In each pair of rows below, the second row is the first one turned about zero in one of two ways (a turn may also mirror it), with some noise and a change of scale.
After each pair comes the number of its way: 0 for the first way seen, 1 for the next new one, and so on.
{ 2.10,  0.24, -0.17, -0.07,  0.64,  0.20, -0.21,  0.37,  0.92,  0.19,  0.47,  0.58, -1.49, -0.04, -0.41,  0.43}
{ 0.12,  0.82, -0.06,  0.77, -0.48, -0.27, -0.18, -0.20, -0.41, -0.05,  0.31,  1.31, -0.71,  0.64,  0.83, -1.06} ~ 0

{ 1.59, -1.14, -2.38, -0.05, -0.14, -2.40, -1.03, -0.07,  0.84,  1.54, -1.88, -1.41, -1.07,  1.73, -0.18, -0.40}
{-0.42,  0.01,  0.76,  1.66, -0.81, -0.12, -0.77, -0.09,  0.70, -0.60,  1.77,  2.49,  0.27,  0.78,  2.08,  1.60} ~ 1

{-0.84,  0.28,  0.36,  1.36, -0.49,  1.64,  0.88, -0.32,  1.21, -2.79,  0.76,  2.10, -0.96, -1.56,  0.76,  0.17}
{-1.27,  0.21, -2.04, -1.38,  0.37,  1.29,  0.92, -1.85, -1.47,  0.56,  0.44, -1.61, -0.51,  0.80,  0.36, -1.06} ~ 0

{ 0.58,  0.33,  0.41,  0.08, -2.72,  1.27, -0.20, -0.47, -1.05,  0.69,  0.59, -1.33,  1.06, -0.18,  1.13, -0.43}
{-0.41,  0.05, -1.53, -0.98, -0.83,  1.39,  0.56,  0.01, -0.09, -1.19,  1.60, -1.40, -0.06,  1.16, -0.51, -0.46} ~ 1

{-3.10,  1.55,  0.77, -1.78, -0.29,  0.13,  1.33, -0.51, -0.31, -1.10,  1.28,  1.94,  0.20,  0.02,  1.08,  0.35}
{ 0.47, -0.62,  0.34, -1.07,  0.55, -0.43,  2.24,  1.81, -1.45, -0.91, -1.11, -0.67,  0.58, -2.27, -1.49, -0.84} ~ 1

{-2.80, -0.33, -0.34, -0.07, -0.53, -3.22, -1.38, -1.28, -2.74,  2.47, -0.44, -1.34,  2.66,  1.67,  0.28,  0.20}
{ 1.66, -1.26,  1.12,  0.04,  0.98,  1.76, -1.80,  1.71,  0.59, -3.27,  0.93, -0.74,  2.47, -0.29,  0.53,  1.58} ~ 1

{-0.13,  0.96, -0.31, -0.01,  0.20, -1.72, -0.15,  0.47,  0.41,  0.93, -0.19,  0.72,  0.36,  1.25,  1.00, -0.40}
{ 0.73, -0.64,  0.52, -0.20,  0.75,  0.02,  0.71,  1.00,  0.05, -0.34,  0.04,  0.72,  0.95, -0.91,  0.60, -0.42} ~ 0

{-2.72,  1.94,  0.74, -0.97, -1.87, -0.03, -0.07, -0.55,  0.40,  0.30,  1.53,  0.03,  0.41,  2.40,  3.11, -1.36}
{ 1.38, -0.76, -0.24, -1.11,  0.35,  0.36,  3.05,  1.50, -1.46, -1.73,  1.68,  0.08,  2.16, -0.32, -1.09, -1.00} ~ 1

{-1.26, -0.20, -1.11,  0.77,  0.51, -0.56, -1.37, -0.35, -0.49,  3.08, -0.73,  0.06,  1.15, -0.76, -0.80, -0.22}
{ 0.30,  1.02,  0.37,  0.80,  1.41,  1.66, -1.30, -0.54, -0.27, -1.17, -0.57,  0.68,  0.96, -0.01,  0.26,  1.95} ~ 1

{ 2.87,  0.19, -0.71,  0.91,  0.90,  1.34,  0.98,  1.05,  1.60,  1.85,  1.02,  0.56, -1.50, -1.40, -0.80,  1.18}
{-0.08,  1.55, -0.71,  0.46,  0.00, -0.17, -1.86, -1.64,  0.43, -1.60,  0.57,  2.07, -1.45,  0.75,  1.46, -0.91} ~ 0

{ 0.48, -0.84, -1.80,  0.56,  0.95, -1.24, -0.07, -0.10,  0.18,  0.23, -0.91, -0.24, -2.07,  1.01, -1.01,  1.19}
{-1.43,  0.50,  1.38,  1.03,  0.00, -1.75, -1.05, -0.34, -0.03, -0.32, -0.02,  0.76, -0.20,  0.06,  1.30,  0.54} ~ 1

{-3.13,  1.23,  1.55, -2.11, -0.59,  0.29,  0.92, -0.50,  0.25, -1.44,  0.42,  1.77,  0.46,  1.08,  1.37, -0.38}
{ 1.00, -0.23, -1.53, -1.84,  0.15,  0.73,  2.53,  1.22, -1.20,  0.17, -1.62, -1.33,  0.80, -0.61, -1.30, -0.87} ~ 0

{ 0.40, -0.08, -0.25,  0.30,  0.43,  0.19, -0.45, -0.15,  0.85,  0.17, -0.47,  0.53,  0.12, -0.99, -0.79, -0.53}
{-0.19,  0.57, -0.29,  0.57,  0.26,  1.00, -0.10, -0.53,  0.18,  0.51, -0.18,  0.60, -0.06,  0.26,  0.42,  0.61} ~ 0

{ 0.14, -0.93, -0.39, -0.07,  0.25,  1.29, -0.04,  0.19,  0.85, -1.49,  0.20, -0.91, -0.12, -0.97,  0.17,  0.46}
{-0.94, -0.60,  0.01,  0.46, -0.07, -0.44,  0.26, -0.41,  0.12,  1.21,  0.14, -0.05, -0.85,  0.55, -1.65,  0.14} ~ 1

{-2.16,  0.71, -0.29, -0.18,  0.11, -2.42, -2.43, -1.44, -2.04,  0.91, -0.85, -1.37,  1.04,  0.33, -1.56, -0.36}
{ 0.04,  0.38,  2.66,  1.34,  0.68,  0.12, -0.17,  1.89,  0.25,  0.92, -0.54, -1.44,  1.38, -2.25, -0.92,  1.48} ~ 0

{ 0.77,  0.08,  0.61,  0.46, -1.47,  0.83, -0.31,  0.11, -0.65,  1.44,  1.62, -0.88,  0.47,  0.46, -0.02, -0.47}
{ 1.01, -0.53,  0.48, -0.01, -1.35, -0.31, -1.62, -0.42,  0.80, -0.47,  0.69, -0.79,  0.01, -0.40,  0.23, -0.62} ~ 0

{-0.02, -0.58,  0.23,  1.45, -0.33,  0.36, -1.06, -0.28, -0.45,  0.78, -0.56, -1.02,  0.00, -1.10, -0.24,  0.14}
{-0.22,  0.45, -0.39,  0.44,  0.87,  0.74, -0.80, -0.51, -0.02,  0.25,  0.33, -1.07, -0.12,  1.09,  0.08,  0.81} ~ 1

{ 1.17, -0.62,  0.25,  1.03,  1.56, -0.26,  0.77,  1.30,  0.44,  0.22,  0.50,  0.62, -0.38, -0.82, -0.52, -0.36}
{ 0.37, -0.09,  0.46, -0.25,  1.00, -0.53, -0.44, -1.63, -0.06,  0.71, -1.01,  0.65, -0.98,  0.24,  0.54, -0.59} ~ 1

{ 2.13, -1.05,  0.63,  1.19, -0.06,  1.76, -0.20,  0.78,  0.98, -0.79,  0.30,  0.06, -1.12, -1.99, -0.80, -0.20}
{-0.66,  0.77, -1.41,  0.29, -0.21, -0.54, -0.06, -1.56, -0.36,  2.20, -0.33, -0.44, -1.51,  1.18,  0.09, -0.45} ~ 1

{ 0.33,  0.34,  0.99,  0.10, -1.67,  0.94, -0.54,  0.82, -1.93,  0.96,  1.36, -0.23,  0.46, -0.41,  0.25, -0.12}
{ 0.69,  0.23, -1.12, -0.17, -0.50,  0.92,  0.10, -0.44, -0.33, -1.32, -0.30, -1.59,  0.01,  0.91,  0.10, -1.21} ~ 1

{-0.43,  0.57,  0.30, -1.32, -0.36, -0.36,  0.82, -0.20,  0.15,  0.08,  0.58,  1.55,  0.08,  0.56,  0.47,  0.11}
{ 0.28, -0.37, -0.49, -0.40, -0.45, -0.41,  1.06,  0.99, -0.54, -0.65, -0.57,  0.86,  0.04, -0.86,  0.19, -0.43} ~ 1

{-0.07, -0.61, -0.11,  0.26,  1.01,  0.39,  0.04, -0.59,  0.28, -2.33, -0.48,  0.17,  0.57,  0.50, -0.81,  0.39}
{-1.40,  0.27, -0.30,  0.25,  0.10, -0.08,  0.45, -0.71, -0.74,  1.87, -0.33,  0.20,  0.29, -0.05, -0.93, -0.36} ~ 0

{-0.98,  0.13, -0.56, -0.59,  0.97, -1.45,  0.54, -0.41, -0.92, -0.87, -0.99,  0.26,  0.03,  0.83, -1.01,  0.60}
{-1.17,  0.35,  0.97, -0.21,  0.60, -0.79,  1.07,  0.73, -0.86,  1.09, -1.24,  0.23,  0.22, -1.07, -0.25,  0.56} ~ 0

{ 0.08, -0.21,  0.81, -0.46, -1.39,  0.57, -0.25,  0.61, -1.82,  0.66, -0.21, -1.13,  0.82, -0.66,  0.33, -0.46}
{ 0.42,  0.02, -0.65, -0.50, -0.43,  0.93,  0.12,  0.13,  0.67, -0.81, -0.09, -1.48, -0.28,  1.32,  0.12,  0.30} ~ 1

{ 1.33, -0.32, -0.20,  0.94, -1.55,  1.08, -1.15,  0.50, -1.62,  3.10,  1.23, -0.60,  1.21, -1.35,  0.23, -0.75}
{ 0.14,  1.21, -1.22, -0.41,  0.11,  2.66, -0.56, -1.48, -0.60, -1.51,  0.44, -0.78, -0.69,  1.89,  0.41, -0.26} ~ 1

{-1.44,  0.61,  0.91, -0.54,  0.78,  0.67,  0.04, -0.65,  1.00, -2.69,  0.08,  1.35, -0.35, -0.36,  1.10,  0.55}
{-0.35,  0.20, -1.36, -0.72,  0.69,  0.94,  1.55,  0.41, -1.39,  0.96, -0.32, -0.65, -0.34,  1.12, -1.16, -1.52} ~ 0

{-0.27,  0.50,  0.39, -1.39, -0.10, -0.35,  0.93,  0.00,  0.44, -0.18,  0.91,  0.58, -0.08,  0.20,  0.25,  0.75}
{ 0.26,  0.01, -0.60, -0.53, -0.23, -0.21,  0.35,  0.63, -0.56, -0.65, -0.55,  0.05, -0.96, -0.60, -0.93, -0.77} ~ 0

{-1.54,  0.69, -0.69,  0.57, -0.95,  1.24, -0.93,  0.30, -0.95,  0.52,  0.66, -1.77,  0.73, -0.22,  0.76,  0.57}
{-0.26, -0.42,  0.84,  0.60,  0.13,  0.15, -0.55,  0.30,  1.32, -1.18,  0.56, -2.07,  0.86,  0.44, -1.45,  0.49} ~ 0

{-0.52, -0.77, -1.18, -0.68,  0.94, -0.47, -0.69, -0.76,  0.80, -0.67, -0.50, -0.61, -1.60,  0.20, -1.58,  0.85}
{-0.83,  1.24,  0.25,  1.61, -0.13, -0.82,  0.55, -0.35, -1.77,  0.34,  0.41,  0.45,  0.14,  0.16, -0.95,  0.57} ~ 0

{-0.34, -0.87, -0.04,  1.26, -0.10,  0.13, -1.11,  0.84, -1.79,  2.11, -0.29, -0.63,  0.55, -1.60, -0.52, -0.67}
{ 0.54, -0.18,  1.43,  0.93,  0.52,  0.45, -1.71, -0.30,  0.81, -0.33, -1.01, -1.16,  0.26,  0.41,  1.07,  1.58} ~ 0

{-0.78, -0.36, -0.82, -1.31,  1.10, -0.82, -0.35,  0.03, -0.44, -0.27, -0.13, -1.00, -1.17,  0.94, -0.42,  0.64}
{ 0.14, -0.23,  2.03,  1.13, -0.50, -1.29, -0.25,  0.81,  0.33, -0.57, -0.42,  0.39, -0.18,  0.11, -0.21,  0.29} ~ 1

{ 0.04, -0.27, -1.11, -0.60,  0.74, -0.20,  0.34,  0.07,  0.62, -1.03,  0.70, -0.81, -1.21,  0.10, -0.60,  0.35}
{-0.45,  0.47,  0.73,  0.66, -0.33, -0.66,  0.72, -0.63, -0.83, -0.13,  0.63,  0.36, -0.57,  0.10, -1.18, -0.39} ~ 0

{-1.93, -0.63, -1.09,  0.50, -0.34, -0.94, -1.85, -0.97, -1.02,  1.34, -0.29, -1.73,  0.49, -1.29, -1.09, -0.32}
{-0.20,  0.22,  1.59,  1.47,  0.76,  0.50, -0.71,  0.36,  0.08, -0.23,  0.34, -1.55,  0.58, -0.93, -0.62,  2.37} ~ 0

{-1.22,  0.49, -0.01,  0.25,  0.06,  0.85,  0.89, -0.50,  0.99, -3.40, -0.50,  0.83, -1.31, -1.29,  0.45,  0.66}
{-1.95,  0.78, -1.60, -0.58,  0.79,  0.47,  1.95, -0.74, -1.30,  0.85,  0.19, -1.11, -0.98,  0.71, -0.61, -0.57} ~ 0

{ 0.58,  0.18,  0.44, -0.07, -0.40, -1.07,  0.73,  0.71, -0.63, -0.50, -0.71, -0.75,  0.63,  0.63,  0.36, -0.13}
{ 0.53, -1.08, -0.10, -0.43, -0.23, -0.28,  0.18,  0.02,  1.44, -0.19,  0.49, -0.29, -0.10, -0.09,  0.66, -0.12} ~ 1

{ 1.54, -0.45, -1.79, -0.06,  1.02,  1.27,  0.02,  0.46,  0.59,  0.88,  0.74,  0.11, -0.73, -1.38,  0.06, -1.32}
{ 0.11,  0.51,  1.13, -0.23, -0.70,  1.23, -0.19, -1.45, -0.01, -1.04,  0.41,  1.71, -0.91,  1.33,  0.33,  0.38} ~ 0

{ 0.95,  0.11,  0.34,  0.45, -0.54, -0.62,  1.11, -0.62, -0.51, -0.85, -0.42, -0.15,  0.92,  1.24, -0.34,  0.09}
{-0.41, -0.84, -0.46, -1.29, -0.73, -0.24, -0.92,  0.15,  0.88,  0.11,  0.47,  0.00,  0.78, -0.75,  0.64, -0.42} ~ 1

{ 0.68, -0.67, -2.26, -0.18, -0.02, -2.68, -1.43, -0.78,  0.84,  1.48, -1.00, -2.22, -0.09,  2.24, -0.31,  0.02}
{-0.07, -0.20,  0.96,  2.07, -0.55, -0.46, -1.40, -0.14,  0.99, -1.60,  2.71,  1.97,  0.85, -0.10,  0.96,  1.40} ~ 1

{ 0.09, -0.03,  1.14,  0.65, -2.84,  1.30, -0.36,  0.64, -1.47,  1.38,  0.71, -0.80,  0.71, -1.00,  0.60, -0.83}
{ 1.03, -0.96, -0.08, -0.29, -1.12,  0.33, -1.44, -0.07,  1.70, -0.58,  0.25, -2.43, -0.04,  0.23,  0.48,  0.68} ~ 0

{ 1.01, -0.38, -1.48, -0.06, -0.01, -3.14, -1.45,  0.22,  1.38,  1.94, -0.79, -1.64, -0.65,  1.82,  0.41, -0.24}
{ 0.65, -0.34,  0.74,  2.01,  0.23, -0.17, -0.84, -0.24,  0.42, -1.12,  2.52,  2.34,  0.10,  0.38,  1.71,  0.88} ~ 1

{-1.36, -0.95, -1.32,  0.70,  0.23, -1.63, -1.77, -1.09, -0.50,  1.22, -0.78, -1.91,  0.25, -0.95, -0.35, -0.55}
{-0.25, -0.15,  2.40,  1.32,  1.16,  0.39, -0.48,  0.73, -0.37, -0.01,  0.80, -0.37,  0.63, -0.47, -0.60,  2.06} ~ 0

{ 0.51, -0.53, -0.08, -0.12, -0.44, -0.61,  0.38, -0.19, -0.29, -0.30, -0.21, -0.71,  0.59,  0.56,  0.51, -0.02}
{-0.11, -0.98,  0.03, -0.35, -0.68,  0.12, -0.39,  0.23,  0.52, -0.27,  0.38,  0.03, -0.10, -0.04, -0.04,  0.18} ~ 1

{ 0.23, -0.63, -0.03,  0.36,  1.14, -0.20,  0.39, -0.38, -0.11,  0.59, -0.92, -0.09, -1.60,  0.67, -0.47,  0.79}
{-0.38,  1.48,  0.28, -0.13,  0.51, -1.63, -0.44,  0.31, -1.06,  0.28, -0.13,  0.65,  0.03,  0.57,  0.17,  0.46} ~ 0

{-2.45,  0.95,  1.44, -0.82, -1.34, -0.08,  0.64, -0.54,  1.57, -0.64,  0.62,  0.49,  0.49,  2.75,  3.23, -0.92}
{ 1.39, -1.57, -0.80, -1.30,  0.60, -1.20,  2.57,  1.91, -0.96, -0.23,  2.02,  0.83,  2.24, -0.61, -1.06, -0.53} ~ 1

{ 5.64, -0.48,  0.51,  2.33,  0.18,  1.85,  0.09,  2.24,  3.27,  1.56, -2.11,  2.63, -2.04, -3.22, -2.33,  0.17}
{-0.01,  2.33, -3.04,  2.00,  0.37,  0.21, -1.78, -2.82,  1.33,  0.06,  0.48,  3.14, -1.88,  1.75,  4.78,  0.04} ~ 0

{-2.22,  1.48,  0.67, -1.23,  0.22,  0.18,  1.46, -1.01, -0.27, -0.15,  0.31,  2.05,  1.05,  0.45,  2.31,  0.73}
{ 0.11, -0.65, -0.58, -1.94,  1.16,  0.01,  1.48,  2.44, -0.60, -0.91, -1.00,  0.42,  1.05, -1.36, -1.52, -0.48} ~ 1

{-0.51, -0.46,  0.35,  0.14,  1.05, -0.63,  0.11,  0.41,  0.49, -1.51, -0.13, -0.25, -0.27, -0.57, -1.41,  0.49}
{-0.35,  0.57, -0.11,  0.84,  1.27, -0.81,  0.44, -0.87, -0.59,  1.11, -0.63,  0.13, -0.90, -0.30, -0.53,  0.08} ~ 0

{-0.15, -0.94, -0.43,  0.25,  1.04,  0.67,  0.22,  0.10,  0.26, -1.61,  0.20, -0.01,  0.03, -1.12, -0.95, -0.42}
{-0.32, -0.41,  1.00, -0.11, -0.24, -0.05, -0.26, -0.92,  0.05,  1.71, -0.79, -0.40, -0.57, -0.02, -0.78,  0.50} ~ 1

{-0.14, -0.64, -0.11,  0.30,  1.28, -0.58, -0.71,  0.01,  0.99, -0.46, -0.64,  0.09,  0.00, -0.33, -1.11, -0.54}
{ 0.20,  0.04,  0.96,  0.90,  0.37,  0.24, -0.37, -0.47,  0.07,  1.66, -0.20,  0.52,  0.19, -0.54,  0.04,  0.63} ~ 1

{ 0.49, -0.13, -0.38, -0.37,  0.02, -1.92,  0.07,  1.65,  0.52,  1.99, -0.38, -1.14, -1.49,  1.06,  0.17,  0.12}
{ 1.36,  0.31,  0.39,  1.21,  0.17, -1.58,  0.33, -0.30,  0.40, -1.63,  0.79,  1.22, -0.68,  0.64,  1.54,  0.21} ~ 1

{ 5.86, -0.37,  0.47,  2.91,  0.58,  3.70,  0.38,  2.23,  2.77,  1.69, -0.68,  3.04, -0.70, -3.91, -1.07, -1.62}
{ 0.70,  1.85, -2.76,  0.68, -0.50,  2.55, -2.42, -3.93,  2.00,  0.12,  0.34,  3.33, -1.78,  2.75,  5.01, -0.49} ~ 0

{-0.36,  1.97,  1.40, -1.13, -0.61, -0.37,  0.96,  0.16,  0.14, -0.94,  0.35,  0.60,  0.46,  1.46,  0.46,  0.58}
{ 0.76, -0.56, -0.88, -0.89, -0.11, -0.88,  1.09,  1.46,  0.54, -0.34,  0.01, -0.37,  0.37, -1.40, -0.21, -1.43} ~ 1

{-0.80, -0.53,  0.03, -0.72,  2.47, -2.70, -0.54, -1.17, -0.93, -0.12, -0.83,  0.21,  1.21,  0.57, -0.53, -0.01}
{-0.20, -0.51,  1.64,  0.18,  1.44,  0.13,  0.09,  1.31, -0.82,  1.74, -1.23,  1.05,  0.08, -1.10, -0.94,  0.85} ~ 0

{-0.92, -1.17,  0.01, -0.61,  1.95, -0.92,  0.06, -0.75, -0.44, -1.22, -1.22, -0.26,  0.53,  0.17, -0.65,  0.82}
{-0.02, -1.09,  1.33,  0.05,  0.15, -0.72, -0.82,  0.86,  1.01,  1.06, -1.08, -0.19,  0.17, -0.64, -0.66,  1.06} ~ 1

{ 0.18,  0.37, -0.77, -1.07, -0.10, -1.69, -1.01,  0.05, -0.03,  0.14,  0.15, -1.24, -1.03,  2.87,  1.75,  0.35}
{ 0.02, -0.99,  1.53,  0.37, -0.58, -1.62,  1.26,  2.02, -0.36, -0.41,  1.04,  0.55,  1.07, -0.06, -0.66, -0.78} ~ 0

{-2.86,  1.31,  0.98, -1.12, -0.27,  0.97,  0.81, -1.27,  0.48, -3.00,  0.17,  1.60, -0.87,  0.11,  0.34,  0.46}
{-0.50, -0.34,  0.28, -1.04,  0.12, -1.52,  2.07,  2.35, -1.09,  1.13, -1.06, -1.41,  0.68, -2.16, -1.45, -0.47} ~ 1

{-1.71, -0.40, -1.23,  0.86, -0.43, -0.81, -0.86, -0.29, -1.36,  1.95, -0.73, -0.60,  0.24, -0.16,  0.27, -0.33}
{-0.08,  0.29,  0.85,  0.35,  0.92,  1.04, -0.31,  0.00, -0.36, -1.77,  0.25, -0.63,  1.33,  0.49,  0.48,  1.78} ~ 1

{ 2.60, -0.37, -1.38,  1.25, -1.87,  1.96, -0.51, -0.24, -0.95,  3.37,  1.08, -0.13,  1.64, -1.75,  1.06, -1.15}
{-1.13,  1.49, -1.79, -0.89, -0.08,  3.76, -0.48, -2.10, -0.41, -1.24,  0.65,  0.30, -0.51,  1.97,  0.14,  0.00} ~ 1

{-0.75, -0.07,  1.17, -0.64,  0.38,  0.68,  0.67, -0.76,  0.18, -3.73, -0.33,  0.97,  0.38,  0.03, -0.96, -0.44}
{-0.27, -1.25,  0.33, -0.59, -0.81, -0.62,  0.53,  0.80,  0.26,  2.82, -1.13, -1.51,  0.31, -1.98, -0.91, -0.52} ~ 1

{-0.31,  0.10, -0.30,  0.02,  1.71, -1.44, -0.35, -0.04, -1.20, -0.62, -0.04,  0.14,  0.14,  0.87, -0.53,  0.18}
{ 0.28, -0.59,  1.65,  0.17, -0.08, -0.06, -1.03,  0.43,  0.54, -0.03, -0.82,  0.28,  0.47, -0.72,  0.68, -0.09} ~ 1

{ 0.68, -0.82,  1.63, -0.26, -0.14, -0.31,  0.96,  0.22, -1.29, -1.38, -0.13, -0.03,  1.21,  0.48,  0.09, -0.31}
{ 0.21, -1.22, -0.55, -0.77, -0.65, -0.87, -0.27,  0.00,  0.34,  1.95, -1.09, -0.27, -0.63, -0.51, -0.35, -0.61} ~ 0

{-0.39,  0.52,  1.25, -0.24, -3.18, -0.39, -0.90,  0.30, -2.17, -0.19,  1.36, -0.92,  1.10,  0.33, -0.99,  0.68}
{-0.20, -0.96,  0.25,  1.03, -1.25, -0.30, -1.22,  0.66,  0.61,  0.06, -0.70, -3.24,  0.17, -2.15, -0.19, -0.85} ~ 0

{-0.76, -0.07, -0.82, -0.79,  1.75, -2.21, -1.45, -1.18, -0.47,  0.53, -0.63, -1.10, -0.62,  1.03, -1.34,  0.27}
{ 0.58,  0.12,  2.55,  1.36, -0.33,  0.03, -1.52,  1.10,  0.65, -0.26,  0.33,  0.79,  0.49, -0.87,  0.32,  1.22} ~ 1

{ 1.31, -0.98,  0.10,  1.12,  1.66,  0.67,  1.39,  0.90,  0.42,  0.68, -0.38,  0.73, -0.18, -0.88, -0.68,  0.30}
{-0.02,  0.31, -0.49, -0.43,  0.72, -0.46, -0.71, -1.74,  0.14,  1.02, -1.43,  0.79, -0.99,  0.90, -0.06,  0.04} ~ 1

{-2.24,  1.45,  1.20, -1.09,  0.29, -0.33,  1.51, -0.44, -0.37, -0.99,  0.61,  2.04,  0.59,  0.87,  0.99,  0.24}
{ 0.95, -0.73,  0.18, -1.99,  0.48, -0.56,  1.47,  1.73, -0.53, -0.31, -1.15, -0.32,  1.09, -1.77, -0.57, -0.86} ~ 1

{ 0.64, -0.16,  0.74, -0.25, -0.37,  0.43,  1.00,  0.41, -1.15, -0.23,  0.19, -0.64,  1.16, -0.13, -0.78, -0.07}
{ 0.08, -0.08, -0.09, -0.63, -1.02, -0.33, -0.57, -0.25,  1.07,  0.37, -1.10, -0.38, -0.94, -0.83, -0.46,  0.11} ~ 0

{ 0.23, -0.16,  0.35, -0.09,  0.43,  0.89,  0.25,  0.60,  1.37, -1.02, -0.34, -1.16, -0.93,  0.16, -0.04,  0.23}
{-0.02,  0.45, -0.78,  0.27, -0.15, -0.90,  0.89, -0.30,  0.11,  0.42,  1.02,  0.02, -0.57,  0.96, -0.79, -0.21} ~ 0

{ 2.73, -0.01, -0.86,  1.14, -0.86,  2.76, -0.26,  1.18,  2.44, -0.41,  0.56,  0.12, -2.61, -1.61, -0.37,  0.90}
{-1.02,  1.67, -1.97,  1.20, -1.20,  0.13, -0.53, -2.11,  0.16, -1.48,  2.01,  0.60, -1.37,  2.64,  1.64, -1.06} ~ 0

{ 0.84, -0.49, -0.40,  0.01,  1.15,  1.03,  0.22, -0.74,  0.69, -1.52, -0.44, -0.11, -0.47,  0.18, -0.78,  0.69}
{-1.08,  0.24,  0.15,  0.07, -0.76, -1.04, -0.75,  0.03,  0.18,  1.78, -0.28,  0.29, -0.15, -0.05, -0.79, -0.10} ~ 1

{-1.12,  1.26,  0.95, -0.13, -0.79,  0.83,  0.77, -0.36,  0.55, -0.22,  0.92,  0.57,  0.94,  2.89,  2.33, -0.27}
{ 1.07, -1.22, -0.93, -2.10, -0.33, -0.40,  0.88,  0.85,  0.10, -0.43,  0.54, -0.61,  2.10, -0.20, -0.92, -1.73} ~ 0

{-3.65,  1.84,  0.48, -2.52, -0.72,  0.98,  0.87, -0.25,  0.53, -1.18,  1.05,  1.41,  0.32,  1.07,  2.09, -0.16}
{ 0.39, -0.52, -0.13, -0.55, -0.03, -0.53,  3.63,  2.56, -1.51, -0.94, -0.58,  0.12,  1.35, -1.37, -2.52, -0.67} ~ 1

{ 0.27,  0.35,  0.28, -0.53,  0.11,  0.90,  0.73, -0.62,  0.47, -2.46,  0.10, -1.06, -0.92,  0.00,  0.41, -0.09}
{-0.43, -0.14,  0.52, -0.48, -1.17, -0.92,  0.83,  0.62,  0.32,  1.75,  0.82, -0.54, -0.76, -0.20, -0.99, -0.36} ~ 1

{ 1.52, -0.56,  0.69, -0.36,  0.09, -0.36,  0.66,  0.05, -0.63, -0.72, -0.72, -0.31,  1.04,  0.43, -0.41,  0.29}
{-0.46, -0.68, -0.39, -0.36, -0.48, -0.91, -0.47,  0.29,  0.86,  1.50, -0.75,  0.36, -0.74, -0.28, -0.42,  0.08} ~ 0

{ 5.27, -1.47,  0.31,  2.16,  1.30,  3.25,  0.10,  2.57,  1.85,  2.42, -0.77,  2.03, -0.74, -3.94, -1.08, -1.19}
{-0.90,  2.48, -2.70,  0.20,  0.90,  0.95, -0.49, -3.93, -0.06,  3.11, -2.77,  1.71, -3.36,  2.97,  1.72, -0.67} ~ 1

{ 1.11,  0.05, -0.01, -0.03, -0.33, -0.29,  0.84,  0.47, -0.86, -0.25,  0.39, -0.39,  0.53,  0.51, -0.61,  0.71}
{-0.66, -0.50,  0.32, -0.04, -0.49, -0.89, -0.90, -0.37,  0.47,  0.25, -0.48, -0.37, -0.71, -0.62, -0.09, -0.58} ~ 0

{ 0.52,  0.40,  1.47, -0.47,  0.15, -0.81,  0.98,  0.39, -1.37, -1.60, -0.43,  0.62,  0.54,  0.91, -0.05, -0.31}
{ 0.75, -1.35,  0.10, -1.39, -0.85, -0.68,  0.24,  0.63,  0.93,  0.43, -0.64, -0.54, -0.01, -0.97,  1.02, -1.17} ~ 1

{-2.95,  1.29,  1.09, -1.16, -0.71,  0.28,  1.32, -0.73, -0.09, -0.87,  1.08,  1.88,  0.86,  0.51,  0.83,  0.72}
{ 0.03, -0.34, -1.74, -2.17,  0.64,  0.42,  1.02,  0.60, -1.16, -0.77, -1.58, -1.80,  0.55, -1.33, -1.53, -0.68} ~ 0

{ 1.86, -0.73, -1.21,  1.66, -0.40,  2.48, -0.71,  0.13,  0.34,  2.38,  0.34, -0.40, -0.07, -2.18,  0.31, -1.08}
{ 0.43,  0.69,  0.42, -0.02, -0.90,  1.84, -2.24, -1.20,  1.23, -1.45,  1.42,  0.54,  0.10,  1.80,  1.29,  1.15} ~ 0

